Each path below is one point turned by a fixed rotation once a step. After each direction that follows a path, write how fast that rotation turns it, in degrees per step (0 if it stays still).
Each turn is a multiple of 5 degrees from 10 to 175, or 0.
Each row of a path follows its step; steps can be skipped.

step 1: [.13 -.01 .10 -.18 .08 -.11 -.23 -.29 -.32 .27 -.06 .25 -.11 .08 -.20 -.08 -.03 -.05 .00 -.06 -.01 .08 .04 -.04 .20 -.10 .09 .27 .22 .12 -.10 -.10 -.08 .09 .05 .15 -.14 .14 .08 .11 -.11 .05 -.01 -.07 -.26 .18 -.09 .29 .21 -.26 .21 .04 -.08 .08 .02 -.12 -.19 -.30 .10 -.01 -.02 -.04 -.10 -.16 .08 -.10]
step 4: [.17 .17 -.06 -.12 -.23 -.01 .04 -.14 -.03 .20 -.07 .03 .04 -.11 -.18 -.06 .03 .40 .10 .13 -.08 -.13 .01 -.07 -.10 .00 -.11 .35 .09 -.09 .07 .01 .05 .20 .22 .00 -.06 -.15 -.08 .01 .05 .00 -.20 -.02 .08 -.12 -.01 .05 .12 .08 .05 .22 -.08 -.01 -.21 .13 -.20 -.32 -.02 .01 .31 -.19 -.39 .07 -.17 -.01]
step 6: [.11 .22 -.04 .06 .11 -.09 -.04 .03 -.20 .04 -.10 -.04 -.15 -.22 -.07 .01 .09 .17 .15 -.12 -.12 -.07 .25 -.17 -.11 .07 -.23 .06 .17 -.30 -.34 .07 .10 .07 -.12 .04 -.21 .18 .00 .09 .03 -.04 -.05 -.01 -.03 .13 -.16 .32 .14 .03 -.14 .05 -.10 .16 -.05 -.26 -.19 -.18 -.24 .06 -.14 -.10 -.31 -.13 .08 -.16]
step 12: [.19 -.05 -.09 -.08 -.04 -.13 .29 -.27 -.15 .17 -.11 .22 -.23 -.16 .17 -.01 -.08 .16 -.23 -.08 .09 .09 -.13 -.06 .03 .02 -.03 .28 .20 -.12 -.07 -.03 .16 .10 .11 .06 -.10 .09 .02 .12 -.05 -.08 -.14 .12 .10 .16 .01 .30 .05 -.08 -.13 .01 -.36 .06 -.06 -.12 -.28 -.04 -.12 .20 -.15 -.17 -.12 .03 .19 -.15]
step 18: [.16 -.04 -.25 .10 .20 -.28 .02 -.13 -.22 .22 -.23 -.04 .03 .14 .01 -.13 -.10 .09 -.08 -.11 -.05 .17 .22 -.03 -.01 .02 .05 .06 .20 .07 -.14 .00 -.03 .09 .04 .16 -.13 .18 .12 .31 -.09 .06 .15 -.07 -.09 .01 -.12 .31 .16 -.06 .08 -.12 -.28 .06 .16 -.04 -.10 -.04 -.39 .11 -.28 -.13 .05 .07 -.06 -.03]
step 21: [.12 .06 -.13 .02 -.17 -.11 .26 -.50 .07 .20 -.12 .08 .13 -.11 .20 -.13 -.04 .27 -.08 .13 -.05 -.16 .11 -.03 -.10 .00 .14 .33 .15 -.21 .04 .08 .21 .00 .07 -.07 .10 -.07 -.05 .00 -.14 -.03 -.09 .07 .09 .05 -.09 -.05 .02 .10 .07 .21 -.26 -.12 .13 -.14 .06 -.06 -.06 .24 .12 -.01 -.03 .27 -.16 -.10]
step 22: [.05 .14 .23 -.03 .12 -.15 .05 -.25 -.31 .22 -.12 .17 -.06 -.13 -.11 -.01 -.04 .25 -.03 .13 -.12 -.25 -.04 .05 .04 -.02 .13 .31 .11 -.18 -.05 .01 .01 -.02 .19 .28 -.02 .04 .21 -.05 -.04 -.02 -.13 -.14 .04 .10 .23 .07 -.04 .08 .08 .20 .01 -.02 .01 -.16 -.17 -.35 -.24 -.01 .21 -.02 -.13 .09 -.20 .10]
step 23: [-.04 .24 -.08 .22 .17 -.10 .35 -.05 -.21 .19 -.15 .20 -.19 -.08 .18 .20 -.05 .22 .09 .08 -.21 -.07 .15 -.18 -.08 .16 -.15 -.03 .30 -.14 -.07 .06 .00 .05 -.14 .08 .13 .04 .03 .25 .05 -.04 -.03 .06 .02 -.09 .25 .01 .00 -.23 .02 -.05 -.17 .05 -.08 -.08 -.20 -.21 -.26 .06 .12 .03 -.26 .12 -.02 -.03]
step 27: [.00 .10 .11 -.04 .06 -.19 -.05 -.38 -.12 .09 -.09 -.07 .27 -.03 -.03 -.14 .05 .06 .18 -.02 -.27 -.16 .33 -.24 -.18 .04 .14 .17 .19 .08 -.18 -.02 .07 .01 -.16 .03 -.16 .11 -.13 .06 -.10 .07 .10 -.08 -.10 .17 -.25 .02 .20 .09 .07 .10 -.23 -.13 .04 -.23 .01 -.23 -.27 -.03 -.02 .09 .07 .14 -.17 -.10]
[.08 .04 .05 .02 .02 .02 .00 -.01 .00 -.01 .00 .05 .00 .03 -.02 -.01 .00 .00 .07 .02 -.02 -.01 -.07 .01 .04 -.05 -.01 .01 -.01 .01 .05 -.05 -.03 .01 .00 .02 .06 -.02 .00 -.01 .01 .06 .08 .02 -.03 -.03 .00 .01 -.03 -.02 -.01 .02 .01 .03 -.01 .00 .03 -.08 .03 -.01 .05 -.06 -.02 -.03 .03 .11]  120
[-.02 .01 .04 .04 .02 .02 .02 .02 -.02 .03 .00 .02 .01 -.01 -.05 .05 -.04 -.05 .03 -.01 .02 -.02 .03 -.03 -.02 .05 -.07 -.05 .08 -.04 -.01 -.05 .01 .00 -.01 .04 -.03 -.02 -.02 -.03 .04 .04 .03 .00 -.03 .00 -.03 -.05 .03 -.01 .00 -.07 .00 .03 .02 -.07 .05 -.03 -.04 -.09 -.02 .05 .01 .03 .04 -.02]  85
[.02 .00 -.01 -.02 .00 -.04 .01 .06 .00 .00 .01 .04 -.07 .03 .07 -.01 .05 .00 -.06 .03 .01 -.11 -.02 -.02 .04 .06 -.05 -.01 .00 .05 -.02 -.02 .03 -.03 -.03 .05 -.02 .04 -.03 .05 .01 .03 -.04 -.01 -.03 .08 -.05 -.03 .01 .01 -.01 .05 .04 .01 .02 -.02 .01 -.04 .00 .02 .00 -.02 .01 .01 -.05 .03]  65
[-.02 .01 -.08 .03 -.05 -.02 .02 -.03 .00 -.08 .02 .00 .06 .02 .02 -.01 -.01 .01 -.01 .03 .00 -.03 .06 .03 -.01 -.02 .00 -.03 .00 .01 .05 -.05 .02 .05 .04 .02 -.05 -.10 -.02 -.06 -.02 .04 -.01 -.04 -.01 -.01 -.05 -.01 -.05 .00 .00 .05 .07 -.02 -.04 .03 .03 -.03 -.01 -.01 .02 -.04 .01 .02 .01 -.06]  65
[.02 .02 .00 -.05 .01 .04 -.05 -.05 -.01 .03 -.01 .00 .01 -.03 .01 .02 -.01 -.03 -.06 -.03 .05 .02 -.03 -.01 -.02 .07 .04 .05 .01 .07 .07 -.05 -.02 -.03 .03 -.01 -.05 .00 -.03 .01 .02 .03 .08 -.02 .05 .02 .00 -.02 .03 -.03 .10 .03 -.04 -.03 -.02 -.02 .03 .00 .00 .06 -.01 -.03 .05 .03 .03 -.02]  40
[.01 -.08 .01 -.02 -.10 .02 -.08 .00 .06 .02 -.04 -.04 .03 .03 .00 -.01 -.02 .01 -.03 -.02 .02 -.07 .02 -.02 -.09 .02 -.03 .02 .03 -.01 .02 .04 -.02 .03 .05 -.04 .05 .01 -.03 .01 .03 .00 .00 .02 .01 -.02 -.02 -.05 -.04 -.01 -.01 .01 -.01 -.02 .02 -.03 -.02 .00 .01 -.06 .05 -.02 .03 -.03 -.05 .06]  65
[-.02 -.03 .01 -.06 -.01 .01 .01 .01 -.05 -.04 -.07 -.07 .03 -.05 .02 -.03 -.01 -.02 -.02 -.01 -.01 -.01 -.10 .04 .03 -.04 -.02 -.04 .03 .01 .04 .02 .02 -.01 .09 .07 .01 .04 .03 .03 .01 -.03 .00 -.05 -.05 -.02 -.04 .01 -.01 .02 .03 -.02 .00 .02 -.05 -.03 .02 .03 -.06 -.02 -.03 .00 -.07 .00 .01 .01]  175
